data =
[[52, 117, 162, 225],
 [220, 195, 176, 62],
 [188, 230, 160, 100],
 [188, 192, 89, 83],
 [161, 182, 124, 116],
 [159, 226, 159, 99],
 [140, 234, 158, 115],
 [127, 201, 71, 126],
 [145, 202, 129, 151],
 [121, 192, 153, 164],
 [154, 183, 145, 130],
 [159, 172, 88, 208],
 [142, 156, 147, 156]]
Indices start at 0.
(0, 0) -> 52
(11, 0) -> 159
(4, 3) -> 116
(9, 1) -> 192
(7, 2) -> 71
(8, 3) -> 151
(2, 2) -> 160
(1, 0) -> 220
(6, 0) -> 140
(11, 2) -> 88
(11, 1) -> 172
(4, 1) -> 182
(5, 2) -> 159
(0, 2) -> 162
(3, 0) -> 188
(9, 3) -> 164
(9, 0) -> 121
(5, 3) -> 99
(7, 0) -> 127
(1, 2) -> 176
(12, 2) -> 147
(10, 3) -> 130
(12, 0) -> 142
(8, 2) -> 129
(7, 3) -> 126
(3, 3) -> 83
(4, 0) -> 161

arr =
[[ 34.2  -7.8   0.9  -8.4]
 [ 30.6 -58.5 -50.9 -39.6]
 [  4.1  18.3  -7.9  50.4]
 [-27.3  23.2  -6.7  52.3]
 [-51.1 -16.3 -52.3  17.5]
 [ 52.1  36.6  78.7 -31.5]
 [ -8.0  28.1  18.5  14.4]]
Rows and columns are counted from 0.
(0, 0) => 34.2
(0, 3) => -8.4
(5, 3) => -31.5
(4, 2) => -52.3
(3, 0) => -27.3
(2, 3) => 50.4
(5, 0) => 52.1
(4, 1) => -16.3
(2, 1) => 18.3
(1, 1) => -58.5
(0, 2) => 0.9
(3, 2) => -6.7
(6, 1) => 28.1
(1, 3) => -39.6
(1, 0) => 30.6

grid =
-0.13,-0.36,0.45,-1.45,-0.75,0.00,-0.10
-0.32,-1.59,1.51,-1.60,-0.40,-0.68,-0.60
-1.39,1.53,-2.92,0.60,-0.29,0.15,0.17
0.14,-0.53,-0.30,0.86,0.26,-0.56,-0.43
0.56,0.92,-1.23,0.59,-0.37,0.40,0.26
1.08,-0.70,0.78,0.03,-0.19,-0.17,-0.27
-0.21,-0.35,0.45,-1.58,-0.80,0.01,-0.08
-0.06,1.42,-1.69,-0.15,-0.79,0.69,0.40
0.64,0.65,-1.35,1.48,0.07,0.08,0.01
-0.24,-1.25,0.37,0.26,0.34,-0.98,-0.58
0.14,1.30,-1.69,0.34,-0.58,0.59,0.29
-0.56,0.82,-0.69,-1.81,-1.21,0.58,0.37
grid[0,0] = -0.13
grid[1,6] = -0.60
grid[0,2] = 0.45
grid[:, 2] = [0.45, 1.51, -2.92, -0.30, -1.23, 0.78, 0.45, -1.69, -1.35, 0.37, -1.69, -0.69]
grid[7,1] = 1.42
grid[11,2] = -0.69
grid[3,1] = -0.53
grid[10,5] = 0.59
grid[:, 4] = [-0.75, -0.40, -0.29, 0.26, -0.37, -0.19, -0.80, -0.79, 0.07, 0.34, -0.58, -1.21]
grid[7,2] = -1.69
grid[11,4] = -1.21
grid[7,0] = -0.06
grid[3] = [0.14, -0.53, -0.30, 0.86, 0.26, -0.56, -0.43]
grid[8,5] = 0.08
grid[0,3] = -1.45
grid[7,3] = -0.15
grid[4,1] = 0.92
grid[5,2] = 0.78
grid[1] = [-0.32, -1.59, 1.51, -1.60, -0.40, -0.68, -0.60]
grid[:, 0] = [-0.13, -0.32, -1.39, 0.14, 0.56, 1.08, -0.21, -0.06, 0.64, -0.24, 0.14, -0.56]
grid[:, 6] = [-0.10, -0.60, 0.17, -0.43, 0.26, -0.27, -0.08, 0.40, 0.01, -0.58, 0.29, 0.37]
grid[4] = [0.56, 0.92, -1.23, 0.59, -0.37, 0.40, 0.26]
grid[11,6] = 0.37
grid[9,5] = -0.98
grid[6,6] = -0.08
grid[2,4] = -0.29
grid[6,3] = -1.58
grid[7,4] = -0.79
grid[10,3] = 0.34
grid[9,4] = 0.34
grid[9,1] = -1.25
grid[8,0] = 0.64
grid[10,6] = 0.29
